One turn moves each row of this set onto another row. After a few examples, where does it send each row asked below?
q800: [-0.72  0.72  0.16  0.61 -1.97 -0.47 -0.26  0.84 -0.64 -0.36 -0.28  0.55
 -0.94  0.11 -0.10 -0.75  0.69 -0.30 -0.56 -1.04  1.02 -0.93]
q596: [ 0.29  0.56  0.94  0.16 -0.89  0.20 -0.92  0.27 -1.25 -0.96 -0.77  0.63
 -0.89  0.14  1.59  0.29  0.78 -0.38 -1.93 -0.19 -0.06 -1.50]
q538: [ 0.46  1.61  1.19 -0.69 -0.83  0.10 -1.25  1.07 -0.80 -0.13  0.23  0.03
 -0.54 -0.10  0.30 -0.44  1.49  0.87 -0.77 -1.12  0.18  1.04]
q80: [-0.24  1.24  1.20  1.08  0.53 -0.10 -1.37 -0.67  1.11 -0.08  0.25 -0.69
  0.45 -0.37 -1.07 -1.42  2.48  0.12 -0.50 -0.23 -0.08  0.88]
q68: [-0.23  0.60  0.12  0.14  0.29 -0.76 -1.54 -1.36  1.54 -0.06 -0.49 -0.52
  0.08  1.40 -0.63 -2.14  0.77 -1.00 -0.73 -0.18  0.77  0.39]
q550: [-0.10  0.24  1.29  1.18  0.27 -0.83 -1.05 -0.68  1.64 -0.88 -1.08  0.36
  0.15  1.42  0.49 -1.34  0.80 -1.06 -2.29  0.22 -0.08 -1.29]
q883: [-0.08  0.58  0.29  1.40 -1.34 -0.74 -1.35  1.34 -0.35  0.87 -0.24  0.28
 -1.18  0.17  0.24  0.23  0.42 -0.90  0.07 -1.60 -0.55 -0.15]
q689: [-0.25  1.32  2.20  0.06  0.60  0.15 -0.34  0.14  0.35 -0.13 -0.16 -0.34
  0.25  1.71 -1.67 -0.68  1.30 -0.61 -1.10 -0.86  0.19 -0.36]
q690: [ 0.28  0.08  0.80  0.39  1.72  0.26 -1.81 -1.40  0.38 -0.21  0.05  0.23
 -0.64 -0.68  1.53 -0.90  2.37 -0.88 -1.74 -0.17 -0.13 -0.35]
q319: [-2.69  1.32 -0.23  0.63  0.83  0.02 -2.01  0.59 -0.17  0.24  0.66  1.60
 -0.24 -1.59 -0.31 -0.07  0.28 -0.19 -1.81  1.18 -0.22  0.32]
q125: [-0.99  2.22  0.55  0.62  0.99 -0.56 -1.58  0.10 -0.97 -0.61 -0.14  0.77
  0.09  0.46  0.79 -1.19  0.38 -2.06 -1.26  0.59  0.68 -0.69]
q316: [-1.75 -0.45  0.93 -0.34 -0.01  1.15 -1.93  0.69  0.19  0.78  0.92  1.56
 -0.26  0.44  0.80  1.43  0.95  0.97 -2.35 -0.24 -0.97 -0.71]
q749: [ 0.67  0.29  0.60  1.10 -0.52 -0.60 -1.92 -0.16  0.22  1.32  0.51  0.12
 -0.87 -0.16  0.82  0.27  0.99 -0.67  0.61 -1.36 -0.62  0.69]
q391: [ 1.13  0.43  1.22  0.14 -0.81 -0.90 -1.14 -0.04  0.51  1.38 -0.58  0.56
 -0.14 -0.27 -0.55 -1.14  2.76  0.59 -1.01 -0.85  0.29  0.22]
q33: [ 0.07  1.25  0.22  1.16  0.41 -0.50 -2.39 -0.58  1.24  0.25 -0.85 -0.57
 -1.11  1.00 -1.27 -0.92  0.09 -1.45 -0.48 -1.17 -0.43  0.26]
q750: [-1.13 -0.02  0.48 -0.14 -0.23 -0.85 -1.65  0.04  1.39  1.04 -1.39  2.03
 -0.40  0.52 -1.39 -0.34 -0.19  0.15 -3.14  0.94 -0.18 -1.04]
q19: [-1.90  0.68  0.15 -0.13  0.59  0.51 -2.47 -1.13  0.29 -0.44  0.72  0.97
  0.38 -0.35  0.09  1.29 -0.10  1.14 -2.70  0.39 -0.88  0.20]
q180: [-2.55  1.74 -0.58  0.64  0.37  0.17 -2.89  1.04  0.43  0.98  0.66  1.95
 -0.23 -0.56 -0.39  0.09  0.81 -0.08 -1.56  1.02 -0.04 -0.86]
q159: [-2.07  1.02 -1.19  0.24  0.87  0.13 -2.62  0.24  0.62  0.51  0.76  0.90
  0.01 -1.29 -0.22  0.84  0.95  0.39 -1.96  1.36 -0.70 -0.72]
q71: [-0.59  0.56 -0.01  0.03 -0.11 -1.09 -2.12 -0.19  1.47  1.82  0.59  1.71
  0.48 -0.41  0.13  0.22  0.43  0.18 -0.91  2.57 -0.27 -0.37]
q29: [-0.99  0.61  0.38 -0.42  0.12 -1.09 -1.92 -0.31  1.18  1.47 -0.17  2.78
 -0.13  0.45 -1.01  0.90  0.09  0.36 -2.82  0.23  0.11 -1.58]
q317: [-1.31  1.03  0.13 -0.05  0.10  0.20 -0.98 -0.38 -1.07 -0.64 -0.83 -0.29
 -0.57  0.89 -1.01 -1.44  0.40 -1.39 -1.22 -1.10  1.01 -0.15]
q101: [ 1.10  0.05  0.77  0.78  0.12 -0.35 -2.20 -1.45  1.22  0.92 -0.32 -0.46
 -0.89  0.74 -0.27 -0.03  0.87 -0.75 -0.09 -1.24 -0.75  0.40]
q217: [-1.48  0.50  0.81  0.05 -0.25  0.18 -2.27 -0.35  1.29  0.68 -0.91  2.24
 -0.36  1.16 -1.32  0.32  0.04  0.68 -3.06  0.13 -0.18 -1.58]
q382: [-1.19  0.25  0.70 -1.27  1.57  1.01 -2.43 -1.26  0.44  0.03  0.46  0.79
 -0.45 -0.15  0.02  0.49  0.09  0.57 -2.50  0.69 -0.71  0.80]
q517: [-1.25 -0.83  1.69 -0.29 -0.09  0.36 -0.54  0.28  0.28  0.80  0.55  1.88
 -0.50  0.16  0.25  1.49  0.32  0.68 -2.36  0.07 -0.60 -0.94]
q73: [ 0.09  0.49  0.22  0.08 -0.80 -0.48 -0.78  0.02  0.00  0.67  1.38  0.67
 -0.84 -0.66  1.13 -0.59  1.80 -0.21  0.52 -0.81  1.02  0.04]
q661: [ 0.91  1.26  0.50  0.62 -0.67 -1.58 -1.76  0.04  0.92  0.22  0.04  1.81
 -0.62 -0.52  2.08 -1.03  1.34 -0.25 -0.99  0.35  0.65 -0.63]
q407: [-0.09  2.21  0.53 -0.04 -0.90 -0.44 -1.07  1.39 -0.63  0.23 -0.55 -0.51
  0.20  0.76 -1.15 -0.78  1.14 -0.44 -0.26  0.64  0.37 -0.43]
q224: [-0.93  0.26  0.19  0.21 -0.55 -0.86 -2.79 -0.26  1.50  2.27  0.18  2.23
  0.90  0.74  0.32  0.25  0.83  0.53 -1.48  1.50 -0.41 -0.57]
q280: [ 0.71 -0.90  0.56 -0.26 -0.12 -0.02 -1.04 -1.46  1.18  0.56  0.35 -0.62
 -0.54  0.48  0.50 -0.85  2.03 -0.18 -0.36 -0.58  0.29 -0.06]
q433: [-1.75  0.89  0.26 -0.28  1.24  1.08 -3.50 -1.65  0.29  0.46  0.45  1.07
  0.20 -0.01 -0.14  0.38  0.71  0.58 -2.08  0.75 -0.69  0.42]
q91: [-1.51 -0.36  0.84 -0.64  0.55 -0.09 -1.51  0.36  1.31  0.59  0.78  1.82
  0.14  0.78  0.36  1.29  0.19  0.89 -3.15 -0.47 -0.64 -0.46]
q655: [-1.38  0.41 -0.66  0.08  0.43 -1.24 -2.51 -0.24  0.59  2.20  0.02  1.75
  1.15 -0.11 -0.34  0.47  0.69 -0.19 -1.98  1.66 -0.36 -0.78]
q170: [-0.66  1.18  0.27  1.14  0.01 -0.11 -1.71  0.86 -0.39  0.14 -0.78 -0.28
 -1.45  0.60 -0.93 -0.32  0.06 -1.64 -0.71 -1.88 -0.37 -0.12]

q319 moves to q750
q73 moves to q800
And these:
q883 moves to q170
q391 moves to q538
q217 moves to q433
q91 moves to q159
q596 moves to q125

